The rows below fall into families. The same turns and mirrors carry the whole set onto itself and the rows of a family onto each other. For each named row, which other rows are in its family? Write them in the order they are listed.
These 40 rows form 5 families of 8 rows each.
karuz: [  3   1 -15   3 -21  -9   3  -5  -7  10   9  -6  -5 -14  -9 -13]
Tirom: [ 13   1 -35  13 -22  -7 -14  -2  -4 -13 -15  19  30  39  15 -17]
rep: [ 33 -13 -21 -13 -19   3 -28  -4  -3 -21  32   2  32  26  17 -12]
navu: [ 33 -36 -27  -2  11  11 -25 -18 -12  -9 -17  23  32  11  -6   6]
tize: [ 44 -28  -2  -6   0  -9 -28  -7   3 -13   1 -20  11   4  -1 -25]
zok: [ 23 -27   3 -15   1  -9 -12  -2  -9 -24 -12 -11  15  -7  -9 -14]
kor: [ 29 -23  -2  -8   0  26 -29 -12  -2   2  18 -33  14  13   5 -15]
guvi: [ 13  -8 -44  14 -10  10 -11 -19 -10  24   5  27  10   3  -6  10]
bepe: [ -1  -9 -34   9 -11   8   9 -24  -6  22  -7  23  12  13   5  14]
tuve: [ 38 -25 -22  -1  -2   9 -31  -4  -6 -23  21   9  31  21  13 -29]
sir: [ 23 -32  13   2  11  -7 -17   4 -20 -17   3 -14  11   4  -4 -18]
detu: [ 24 -37 -28   3   8   3 -15 -14 -18   2 -16  34  34  23   8   5]
taga: [  7  -6 -29   5 -22   0  -9 -19 -15  35  -4  30  18  24 -18  -1]
zuz: [ 21  -9   1 -15  -4  17 -29  -2  14  11   8 -33  11   4   3 -11]
mav: [  8 -17 -31   5 -21 -11  -8   2 -12  11 -12  33  29  36  15   4]
giv: [  0   5 -28   7  -9  11  -2 -22 -10  33   6  22   9  11  -9  11]
zefut: [ 23 -26  -7  -5   2  -1 -30  -1 -11 -16  35   8  28  29  22 -19]
defi: [  9   7   0   2  -8  -3  -9  -3  -2   3  16 -21  -6 -10  -8 -11]
Luto: [ 14 -20  -9 -17 -18  31 -16 -14  -3  14  15 -31  19  15   5 -11]
Tola: [ 19 -19   5   0  -4  26 -18  -4 -15  14  22 -33  10  20   3  -8]
dela: [ 23 -20  -3  -9  10   1 -26  11  -9 -26   3 -13  23  -8   4 -14]
Pano: [ 27 -33 -31   4  13   8 -15  -5  -3 -12 -13  31  31  14  18  -4]
Fedoz: [ 10  10  -2  -3 -19   1 -13 -10   4  20   5 -16   0   0 -24 -20]
gek: [ -2   7  -6  -5 -15   2  -4  -8 -15   9  11 -23   4  -6 -11   3]
Dulog: [ -2   6  -1   3 -13  20  -3 -17  -4  22 -19 -18  13  27 -13 -14]
vunol: [ 39 -35 -21  -7  -7  -9 -28   4   1 -10  12   1  24  19  30  -5]
baz: [  5  11  -6  16  -6  17   2 -16 -10  27 -22 -12  11  35   5  -7]
gamu: [ -4  -6 -20  10 -20  23  -1 -10  -5  21 -30 -14  20  30   2 -18]
lek: [ 15   4 -28  15   4   5  -5 -31 -13  30   3  29  10  18   2   5]
mogem: [ 38 -28 -26   0 -11  -5 -25  -6 -12 -14  27  15  29  29  25 -16]
bovun: [ 14   8   0  16  -8  -4   1  -6 -15  15  12 -16 -10  -1  -9  -8]
sopun: [  9   2 -19  13  -1 -13 -12 -14 -10  -1  -9  32  31  42  21 -16]
govun: [ 31 -32  -1  -1  10 -10 -22   4  -9 -25  -7  -9  17   2  10 -14]
Vesa: [ 41 -47 -29   3  -6  -9 -20 -13 -15   1 -10  25  29  29   6  -6]
domu: [ 15 -12 -37  17 -16  -2   2 -20  -4  -2  -9  32  23  38  14 -22]
Memig: [  4   3 -25  13 -20 -10   1  -9 -14   4 -12  30  28  42   9 -16]
tabab: [-10   8 -10  -3 -17  12 -11  -4   2  33 -18  -1  15  22 -10  -3]
ludu: [ 19 -11  -3 -12 -11  23 -25 -10 -14   0  16 -36  20  10 -13 -18]
mavir: [ 25 -38 -14  -1  23   2 -23 -21 -16  -3  -6  31  33  21   6  -8]
Tubar: [ -5   2 -15   6 -26  12  10 -26 -14  20 -15 -15  15  27 -11 -10]

Same family as Tola: sir, zefut, baz, lek, bovun, sopun, mavir
Same family as dela: bepe, tuve, Pano, gek, domu, ludu, Tubar
Same family as mogem: kor, detu, giv, defi, Dulog, govun, Memig

The rows below fall into families. The same turns and mirrors carry the whole set onto itself and the rows of a family onto each other. For each named row, which other rows are in its family? Write them in the order they are listed.
These 25 rows form 5 families of 5 rows each.
toma: [  4   2  16  10 -30 -20 -13  -1]
Zuk: [ 12  -9  15   5   0 -16 -31  -4]
Benir: [  3  -9   8 -18  22 -11 -17   5]
Reb: [ 15 -12 -16 -11  10   4 -23 -17]
pepa: [  0  -4 -23 -27  10   7   3  -9]
pusog: [ 18   5  14  13   6   7 -28  -7]
zelu: [ -7  17   3 -17  13  11  15  10]
boko: [-12   2   3 -26   7 -11  10  13]
lib: [  4  10 -14 -30   5  -3  15  11]
dapip: [ -7   7 -19 -18 -20   2  17  -7]
Pivel: [ 30  -3   7   6  -2   3 -32  -8]
pami: [-10   9   9  -8 -24 -16  13   9]
tenu: [ 20  11   7  12 -35  -3 -11  -5]
dobev: [  5  18  -9 -10 -30 -10  18   8]
ridab: [ 18  -1  -2 -22  23   8 -15   1]
ses: [  8  16  15  20 -24   3  -9  -4]
beras: [  1  11  -6 -30   6   8  16  10]
fitu: [  6   5 -13   4 -38  -3   0 -15]
tivip: [  7   5   6  -8  28  13 -13   1]
fimog: [ 22  11  -1  12 -35 -13 -13  -3]
sor: [ -6  24   9   1 -20   6  17   6]
lilel: [ 30  -3  -2   4  -1  -9 -32  -6]
kuvi: [ 21  -2 -11 -22  23  -2 -14   3]
Nogi: [ 18  -6 -11   7 -19  -2 -24 -22]
Zik: [  3  19   0  -9 -32   2  19   6]

Same family as Pivel: tenu, ridab, beras, Zik
Same family as fimog: lib, dobev, lilel, kuvi
Same family as ses: pusog, zelu, tivip, sor

The rows below fall into families. The same turns and mirrors carry the whole set onto itself and the rows of a family onto each other. For each named row, which other rows are in its family? Write them in the order they are listed.
These 40 rows form 5 families of 8 rows each.
Nagi: [ 16  19  10 -22 -10  25  21  -9]
Sov: [-15  19  29  10  -6  16   1 -16]
mogol: [ 22   9  29 -14   6   0 -16  -3]
mune: [ -1  19  26 -14 -36 -13   6  11]
kizo: [  9  21  20  -2 -40  -7   2   6]
vit: [-27  17  -2 -19 -34   5  11 -18]
rosav: [-21  11  20  -6 -17 -13 -27 -14]
neli: [ 13  10  16 -21 -13  18  30 -10]
miv: [-27  20   3 -26 -27  11   8 -26]
Biz: [-14   5  14 -19 -22 -11 -33 -14]
Kuda: [  2  26  16  -8 -41  -6   7   8]
bef: [ -5  -2   9 -26  15   9  -9 -27]
pokof: [  8  13  -5 -42 -14 -19   4  -4]
kom: [-28  14  17 -17 -15  -6 -30  -9]
von: [ 20  11   9 -16  -9  10  26  -9]
Vufe: [-12  13  31   6 -14  25  -7 -17]
futo: [-25  25   7 -26 -33   5  11 -22]
vodo: [-16  24  21   6 -10  24 -10 -14]
vufa: [-13  -3  -5 -21   5  13  -2 -28]
Velup: [ -5  15  29   9 -11  25   3 -16]
bog: [-14   2   7 -30  13  12  -5 -26]
Tugu: [ 21   0  18  -7   6   2 -15   3]
rov: [-29  21   6 -29 -30   7   8  -7]
tasaf: [ 25   6  20  -4   6  -3 -14 -12]
vapi: [  9  21  12 -14  -5  16  30  -7]
semik: [-26  22  -4 -26 -21   6  17 -14]
samiz: [  4  -5  -5 -39 -14 -14  -5  -2]
kuv: [  1  20  24  -8 -36  -3   1  16]
soku: [ 17  13   7 -28  -9  18  24  -6]
guvoz: [ 22   3  30  -8  -4  -1 -20  -5]
rus: [ -3   5   1 -20   9  19  -9 -30]
Nopul: [ 12   4  -3 -43 -22 -13  -4  -4]
Nin: [ -8  28  31   5 -13  19   1 -17]
Nat: [ 10   0   6 -42 -17 -19   7  -5]
faret: [  7  28  31 -11 -33  -8  -3   8]
rabo: [  2  11  -3 -42 -16 -21  -8  -5]
fuve: [-20   5  17 -12 -16 -21 -25 -10]
sofun: [ 23   4  23  -6  -1  -5 -12   6]
sode: [-19  16  10 -10 -13 -13 -33  -9]
Ropam: [ -6   5   2 -26  10   8  -6 -37]

Same family as Kuda: rosav, miv, bef, Velup, soku, rabo, sofun
Same family as rus: mune, kom, von, semik, samiz, guvoz, Nin
Same family as kuv: Sov, mogol, vit, neli, Nopul, sode, Ropam
Same family as fuve: Nagi, kizo, pokof, Vufe, futo, bog, Tugu

The rows below fall into families. The same turns and mirrors carry the whole set onto itself and the rows of a family onto each other. For each named row, which other rows are in its family? Write them in the order they are listed.
These 18 rows form 3 families of 6 rows each.
Ren: [  0   5   1 -21 -13  -3 -27   0  22 -16   3  -2  -5   5  -2  -7  19  -6
  13  -9   2   8   9  -4  16  13 -10 -26  -9  14]
gel: [  5 -14  -7  27  -4  29  15   8  -6  26   2   1 -25   3 -14 -17   1   7
   0 -12 -16 -10  -9 -16 -16 -13  12  24  24  11]
duze: [  1  -1 -27  -4 -14 -14 -17 -12  20 -11  10  -7  -9   1   1   6   9 -17
  20  -1 -12   0  -5   9  22  19 -25  13   3 -10]
pida: [  2  -1 -35 -32  -5  -8   6 -11   1  -3  10  11  25  -1  13   3   0 -15
   1   5   0  -4  -3  -4   0   6 -41 -10 -11  -8]
seze: [  0 -16 -12  21  -7   5 -11   7   8  -6  11 -12 -35   7 -20  -7  -2  -4
  25  -8 -31  -3 -18  -4  -6  10   6  15  -1 -13]
muril: [  9   1   3  29  -8  21  21  19   3   6  25 -22 -10  31  -8 -28   4 -12
  -5 -18   4  12  12   5  -5  -9   3   6  21   5]
zapan: [  1   5  11  23 -13  38  17   6  13  31   3  -6 -17   7 -13   2  -7  10
 -10  -4   3  10  -6  12  -8 -22   9  19  23  16]
bav: [  5   5  22   1  -6  12  31   9   1   6   0 -15  15   0   4  -6 -37  30
 -32  -4  -1   8  -8  15 -17 -17   3   5  16   7]
Nonud: [  3   2  -1 -33   0 -19   0 -11  11   6   2  22  11 -13  17  -1  11  12
  -4   9  14 -10 -12  22  -2  20 -11 -18 -18   9]
zamen: [-11   4  -1  19 -14   1   1   2  10   8  13 -18 -32   6 -21 -11  18 -16
   7  -7  -3  22  11  11 -10  21  -3  -7 -18   3]
dit: [ -2  -1  -4 -31   3   6  30  -1  -8 -11  -5  -6  28  -9  26 -11 -26   8
 -24  -4   6  -8  -8  -8 -26   0 -18 -13  -3  -6]
ved: [ 15  -1   7  15  -7   0  23  17 -15  28   4  10  14 -13  -4 -10 -26  23
 -17 -12 -15  -9 -14  10 -12 -31   3  13  18  12]
Nud: [ -7  -2  -7  19 -15  25  -7  -6  24   6   2 -16 -40  -3  -4   0  11 -18
  20  -5  -3  -3 -11   9   2   6   6  22  17   2]
Bagu: [  0  -7 -17  -3  -4 -12 -24  -1   0  -8   6  13  -4  21 -10  12   8   3
  25   2 -20  11  -7 -14   5   7 -35   1  -6 -12]
revan: [ -8  -2  -6 -22   0  -5  -6   0 -16  -2  -4  24  15  -9  16   7  -6  -5
  19  -1   1  -8 -16 -14 -23  -6 -33 -20 -17 -12]
bivig: [ 11  -4   7  20   4  -2  45   9  -7  19  23  -5   3  10  15 -26 -11   9
 -20  -3  13  -7 -10  31 -23   0   5  15  14  -1]
fuv: [ 17  -5   7 -24   8   3  19   6   2  -2  11  13  28   8  35 -22  -5  13
 -13  -5  22 -25 -13  13  -3  -7  -1  -6  22   9]
kufeg: [ -1  -1  16 -10   2 -16   7   9 -20  -7 -16   7  25 -19  28 -10 -27  21
 -10 -12  -2 -16 -13  -8 -19 -12 -17   0  14   3]

Same family as Nud: duze, pida, zapan, bav, dit
Same family as bivig: Ren, muril, Nonud, zamen, fuv
Same family as kufeg: gel, seze, ved, Bagu, revan

